In the data rows, 128 means zero.
Here are some points, one per row:
106 116 117 124 118 117 120 121 105 124 119 117 131 124 112 95 134 116 115 120 122 119 118 115 125 113 114 142 120 120 124 117 123 123 126 121 123 101 116 117 125 121 125 111 255 119 121 124
90 120 100 136 97 84 133 97 128 72 115 176 83 127 145 146 89 119 102 165 112 63 121 142 82 130 96 68 107 135 114 112 93 148 102 122 138 178 150 143 86 120 114 198 152 105 81 112
115 139 127 110 124 111 117 138 117 136 103 143 119 125 120 120 129 116 125 126 255 121 134 88 106 120 121 113 127 121 123 121 136 127 131 112 126 142 113 125 131 125 108 130 126 255 121 119
156 224 132 115 126 147 117 125 121 140 168 112 190 160 195 110 86 147 222 67 101 106 119 123 93 130 130 9 135 59 132 145 185 139 131 167 163 179 191 131 112 117 166 95 141 149 114 123
119 199 127 158 126 135 123 117 162 120 112 114 93 142 0 144 67 121 135 93 145 143 132 156 191 109 123 126 123 138 126 161 254 150 152 82 140 214 99 112 132 135 46 121 129 85 117 116
89 89 98 109 104 176 104 107 60 124 126 133 193 133 116 133 183 100 120 101 119 99 106 126 90 99 102 114 104 93 123 112 141 102 87 139 88 154 127 143 114 106 136 107 102 103 93 127
105 117 115 119 115 103 128 121 104 81 118 94 136 123 123 131 127 248 112 133 121 106 121 115 128 120 116 108 118 130 33 124 115 131 126 124 129 125 149 119 255 122 123 119 118 119 98 120
111 115 255 118 147 101 121 124 137 151 122 169 136 136 135 137 123 101 84 133 120 103 120 111 148 133 255 78 123 120 121 119 127 109 97 145 130 108 109 26 138 118 117 142 128 127 95 119
115 121 122 124 120 109 131 122 122 99 121 207 132 127 116 110 129 220 122 124 122 163 120 123 122 120 119 113 125 108 255 116 118 131 127 122 119 121 113 123 196 126 118 128 124 123 125 123
139 135 138 209 133 183 117 127 24 135 89 126 103 140 186 201 134 126 73 155 113 137 132 131 147 147 139 137 130 148 138 150 184 194 108 209 255 109 112 132 132 106 108 121 132 138 176 128
113 124 119 131 122 119 100 122 108 215 122 14 101 128 115 114 127 71 110 128 121 255 122 122 125 121 126 118 124 47 151 121 119 113 107 124 121 115 212 130 158 122 122 255 123 124 121 124
134 107 131 168 131 122 143 133 149 78 133 104 103 117 180 103 134 166 189 158 147 105 115 114 173 159 129 152 127 141 123 78 97 137 152 128 127 157 174 111 101 143 70 152 129 121 227 137
125 104 126 107 126 125 138 126 150 78 99 110 157 102 103 137 150 163 88 255 114 111 147 116 130 155 123 166 123 130 132 117 238 85 129 212 139 162 174 126 90 114 176 150 125 149 131 114
91 123 93 117 102 83 102 113 118 130 109 119 132 114 169 113 98 83 102 143 122 115 109 107 61 96 92 165 108 113 130 103 108 121 133 134 148 127 96 121 117 104 95 99 92 111 67 122
137 140 123 125 123 109 120 116 86 134 219 138 131 126 151 127 140 118 90 128 77 111 111 125 128 132 121 161 124 110 124 109 173 136 120 113 118 115 134 125 125 255 93 120 120 164 92 125
186 109 125 154 123 145 113 110 138 135 245 154 123 76 44 75 141 129 116 162 88 95 255 121 120 139 117 110 122 101 119 185 112 193 106 108 105 104 154 149 124 75 106 128 123 169 120 145
119 121 126 124 122 118 255 124 116 219 121 130 255 127 123 117 128 111 114 126 123 99 123 123 125 124 106 115 126 230 132 119 124 223 255 124 120 124 104 120 133 125 121 214 126 124 117 126
107 116 115 126 117 112 119 119 108 118 116 125 125 126 109 110 130 117 110 127 119 112 118 119 127 121 116 109 255 124 123 119 121 127 121 122 118 120 119 120 121 122 126 123 117 118 126 121
108 117 84 138 133 125 139 113 150 99 103 81 162 109 97 64 135 120 138 131 122 115 115 124 60 110 255 125 111 145 131 120 107 176 39 91 121 142 123 45 110 136 124 113 110 108 137 123
116 114 126 116 127 110 93 125 113 211 121 169 91 125 115 118 125 101 141 117 129 179 125 123 125 119 127 115 126 255 142 134 126 97 104 133 122 133 255 139 136 129 126 59 127 121 99 123
255 81 114 137 115 68 110 123 170 142 15 148 113 118 114 102 148 108 141 97 126 88 37 122 127 102 107 111 117 87 120 116 140 172 134 115 131 94 152 131 129 132 134 118 117 111 126 116
117 121 129 123 47 122 154 124 96 116 123 124 85 131 118 112 128 127 117 119 122 125 123 124 124 120 255 133 126 102 124 123 122 103 243 127 118 121 131 255 123 122 126 107 125 123 118 124
120 90 130 253 129 100 132 134 187 145 158 143 122 17 236 191 78 126 98 131 154 120 130 129 158 148 128 138 132 104 129 156 164 117 147 122 45 147 144 119 130 115 155 119 133 104 115 134
111 119 120 136 118 105 123 136 144 118 141 107 137 129 71 239 153 121 93 11 123 128 120 103 87 255 117 123 117 137 128 12 162 141 99 108 111 93 119 146 120 101 138 113 121 126 160 137
98 162 113 79 123 119 112 121 136 130 133 128 140 176 190 64 150 123 49 76 125 109 125 118 255 183 117 139 114 107 127 150 75 140 117 96 121 181 136 125 107 90 123 112 115 120 80 114
117 116 119 74 125 37 124 129 140 137 127 156 165 89 73 115 127 121 209 145 155 125 138 132 202 166 131 209 126 114 117 135 112 127 77 192 241 128 111 159 124 143 138 144 119 98 134 117
200 108 127 118 125 99 124 121 111 119 167 117 132 154 108 118 120 122 95 149 102 136 107 120 132 136 123 107 125 145 128 161 122 89 128 124 138 145 99 122 127 101 114 128 126 150 112 255
156 214 122 62 120 134 148 120 166 97 168 125 59 58 204 39 136 118 161 78 86 153 130 132 107 147 122 94 129 191 121 90 183 112 133 154 157 109 64 119 138 132 216 167 125 150 109 123
127 244 130 129 129 154 109 130 98 147 49 132 148 40 129 167 157 114 140 194 78 123 136 126 200 58 131 153 121 128 128 59 157 124 108 42 59 177 118 138 136 117 172 114 125 156 193 151
132 102 130 91 125 156 135 125 144 112 102 138 115 255 179 141 91 136 125 191 119 112 126 127 108 165 127 162 128 138 127 173 158 143 111 0 128 116 144 136 125 140 198 151 128 138 172 117
119 128 123 130 118 119 155 123 123 66 118 255 165 127 130 109 132 139 105 132 121 255 121 125 112 121 119 113 125 99 52 114 114 157 147 111 130 118 170 107 96 124 118 90 124 124 138 126
125 158 124 83 127 100 115 118 92 135 92 167 107 123 124 215 184 112 141 100 119 116 120 140 81 138 126 127 123 121 119 254 75 112 150 183 67 199 108 106 132 150 105 150 132 116 177 123
125 116 124 16 128 218 130 129 128 143 146 117 84 91 170 170 140 121 184 178 149 126 108 132 108 153 133 222 135 100 136 130 160 202 151 124 102 97 142 92 130 86 79 99 123 100 47 145
85 105 95 98 110 110 120 114 106 85 120 113 121 145 86 99 84 119 101 126 128 107 112 115 127 103 102 116 99 123 120 107 162 73 173 146 104 111 122 79 90 113 115 122 94 96 132 118
115 116 117 121 255 126 35 122 130 79 119 122 158 119 131 122 126 130 119 117 126 128 123 126 111 117 150 117 126 150 126 123 116 144 190 116 129 119 116 205 118 130 121 152 127 119 101 125
162 125 121 117 122 112 130 135 114 120 45 118 124 169 173 133 128 122 135 79 171 122 255 130 111 97 126 131 128 119 130 78 117 121 136 136 124 116 129 110 126 172 128 122 124 64 118 204
134 116 129 168 127 142 96 116 229 191 126 113 146 171 165 46 149 91 108 198 121 150 136 154 80 191 114 160 129 124 130 103 138 111 135 174 134 213 79 151 175 127 79 73 130 123 187 107
129 161 122 141 119 105 148 118 126 90 75 51 134 85 139 141 128 145 143 100 109 153 133 114 95 224 124 152 126 150 141 255 58 123 129 119 113 126 118 116 102 149 118 103 125 150 144 109
130 172 122 190 110 233 143 127 233 108 97 161 135 121 116 143 190 120 80 79 124 106 128 122 124 79 114 148 130 142 123 163 122 74 104 81 209 123 129 148 131 128 99 169 125 125 46 116
103 117 255 127 104 121 116 116 109 92 113 87 126 115 108 84 133 131 143 115 123 125 119 129 91 107 35 148 118 127 127 121 109 145 132 106 119 129 128 174 108 128 130 113 111 107 122 124
82 112 99 158 102 125 99 111 63 140 124 140 123 97 131 106 61 76 150 143 110 113 117 99 129 115 100 85 100 145 122 113 75 140 84 86 149 111 65 153 130 120 129 118 98 128 135 121
206 246 127 141 128 161 127 141 86 121 222 120 131 129 97 109 123 131 48 167 255 121 86 115 104 131 125 131 125 135 131 121 76 132 118 151 112 118 131 127 126 158 218 122 125 17 143 118
255 87 127 108 126 114 130 121 57 105 191 103 139 148 135 172 115 121 123 133 90 152 167 124 145 109 130 131 126 161 130 102 108 67 127 107 109 146 84 108 122 83 84 130 128 151 103 3
128 179 125 87 131 179 116 128 152 136 98 177 149 132 124 114 50 118 105 90 96 92 125 126 113 149 122 185 124 119 115 168 125 95 110 198 66 0 144 135 144 117 79 149 119 143 237 125
101 228 124 199 125 45 131 128 156 114 196 125 135 221 165 176 182 129 236 169 132 122 112 122 123 88 129 144 128 140 123 113 148 112 115 119 106 48 123 134 119 83 63 138 124 118 123 133
131 59 129 114 116 216 130 126 163 120 94 121 149 134 140 161 127 115 226 205 171 161 124 120 185 178 121 33 127 147 126 169 157 109 90 145 70 74 75 164 133 176 139 131 137 94 93 129
118 117 120 128 124 129 90 122 122 255 112 126 98 128 122 115 127 255 116 118 122 140 121 125 107 111 126 122 123 133 82 116 121 113 107 121 119 118 69 129 35 127 122 151 122 118 111 123
113 120 121 128 121 118 120 255 116 124 123 131 121 132 113 106 128 118 124 138 106 119 124 170 115 128 119 108 123 124 125 134 118 133 126 127 122 136 118 125 125 127 121 129 124 148 108 119
85 106 97 162 112 149 103 110 108 117 111 95 81 141 93 78 192 106 111 137 109 103 123 95 165 116 97 48 97 118 130 128 116 136 200 150 129 52 124 72 107 136 139 89 96 133 146 110
131 100 126 166 123 184 148 135 193 91 132 80 131 171 111 167 86 138 125 78 112 153 109 89 183 16 129 196 131 147 135 107 82 171 94 232 108 165 122 141 114 145 148 114 127 169 104 138
115 121 130 55 126 159 119 115 209 141 162 143 89 147 96 210 139 117 136 145 107 123 130 148 139 125 123 85 127 129 122 69 39 170 132 177 144 176 119 135 135 138 144 137 136 136 189 126
98 137 122 176 134 64 112 115 148 152 149 141 115 188 107 166 129 110 176 127 100 133 144 140 121 108 128 187 125 112 127 171 154 141 156 127 113 102 108 104 140 108 255 111 122 149 91 116
113 123 125 126 255 113 255 122 101 172 116 125 48 134 111 113 131 113 117 133 118 115 122 120 121 120 98 108 120 68 125 123 125 81 71 128 125 128 135 163 131 121 122 69 119 123 127 121
125 124 130 105 126 184 130 136 179 146 149 110 152 87 95 206 94 133 155 156 118 119 128 125 133 134 127 140 133 94 137 104 45 63 189 77 255 112 158 92 121 145 141 92 130 133 144 131
98 38 123 82 120 95 127 140 162 129 224 113 134 100 199 145 159 123 105 61 162 128 123 119 119 22 124 118 123 134 128 214 206 127 113 80 167 127 117 138 130 109 135 124 124 94 255 122
119 110 122 135 122 127 134 120 110 109 126 105 138 123 129 122 128 134 113 110 182 122 114 255 140 116 127 120 125 130 129 111 112 122 118 130 120 89 137 121 120 123 131 119 124 209 121 132
128 68 128 203 140 218 130 125 70 130 150 181 112 139 113 76 136 124 231 78 140 110 110 126 140 173 138 207 131 122 115 99 125 92 147 141 142 203 130 91 146 123 146 168 124 124 152 140
There is one direction along which these points spread out most. Take the direction at right angles to it along which they spread out most. Go by this last direction. How many in every 100 of the points above lie lower along it than each point below? Round to a whole number. More than half of the points above lie lower than the first one.
125 104 126 107 126 125 138 126 150 78 99 110 157 102 103 137 150 163 88 255 114 111 147 116 130 155 123 166 123 130 132 117 238 85 129 212 139 162 174 126 90 114 176 150 125 149 131 114 >> 65
106 116 117 124 118 117 120 121 105 124 119 117 131 124 112 95 134 116 115 120 122 119 118 115 125 113 114 142 120 120 124 117 123 123 126 121 123 101 116 117 125 121 125 111 255 119 121 124 >> 61
108 117 84 138 133 125 139 113 150 99 103 81 162 109 97 64 135 120 138 131 122 115 115 124 60 110 255 125 111 145 131 120 107 176 39 91 121 142 123 45 110 136 124 113 110 108 137 123 >> 82
115 139 127 110 124 111 117 138 117 136 103 143 119 125 120 120 129 116 125 126 255 121 134 88 106 120 121 113 127 121 123 121 136 127 131 112 126 142 113 125 131 125 108 130 126 255 121 119 >> 33
113 123 125 126 255 113 255 122 101 172 116 125 48 134 111 113 131 113 117 133 118 115 122 120 121 120 98 108 120 68 125 123 125 81 71 128 125 128 135 163 131 121 122 69 119 123 127 121 >> 46
115 121 122 124 120 109 131 122 122 99 121 207 132 127 116 110 129 220 122 124 122 163 120 123 122 120 119 113 125 108 255 116 118 131 127 122 119 121 113 123 196 126 118 128 124 123 125 123 >> 32
128 68 128 203 140 218 130 125 70 130 150 181 112 139 113 76 136 124 231 78 140 110 110 126 140 173 138 207 131 122 115 99 125 92 147 141 142 203 130 91 146 123 146 168 124 124 152 140 >> 91
103 117 255 127 104 121 116 116 109 92 113 87 126 115 108 84 133 131 143 115 123 125 119 129 91 107 35 148 118 127 127 121 109 145 132 106 119 129 128 174 108 128 130 113 111 107 122 124 >> 68
107 116 115 126 117 112 119 119 108 118 116 125 125 126 109 110 130 117 110 127 119 112 118 119 127 121 116 109 255 124 123 119 121 127 121 122 118 120 119 120 121 122 126 123 117 118 126 121 >> 58
98 137 122 176 134 64 112 115 148 152 149 141 115 188 107 166 129 110 176 127 100 133 144 140 121 108 128 187 125 112 127 171 154 141 156 127 113 102 108 104 140 108 255 111 122 149 91 116 >> 11
117 121 129 123 47 122 154 124 96 116 123 124 85 131 118 112 128 127 117 119 122 125 123 124 124 120 255 133 126 102 124 123 122 103 243 127 118 121 131 255 123 122 126 107 125 123 118 124 >> 39
255 81 114 137 115 68 110 123 170 142 15 148 113 118 114 102 148 108 141 97 126 88 37 122 127 102 107 111 117 87 120 116 140 172 134 115 131 94 152 131 129 132 134 118 117 111 126 116 >> 89
119 128 123 130 118 119 155 123 123 66 118 255 165 127 130 109 132 139 105 132 121 255 121 125 112 121 119 113 125 99 52 114 114 157 147 111 130 118 170 107 96 124 118 90 124 124 138 126 >> 35
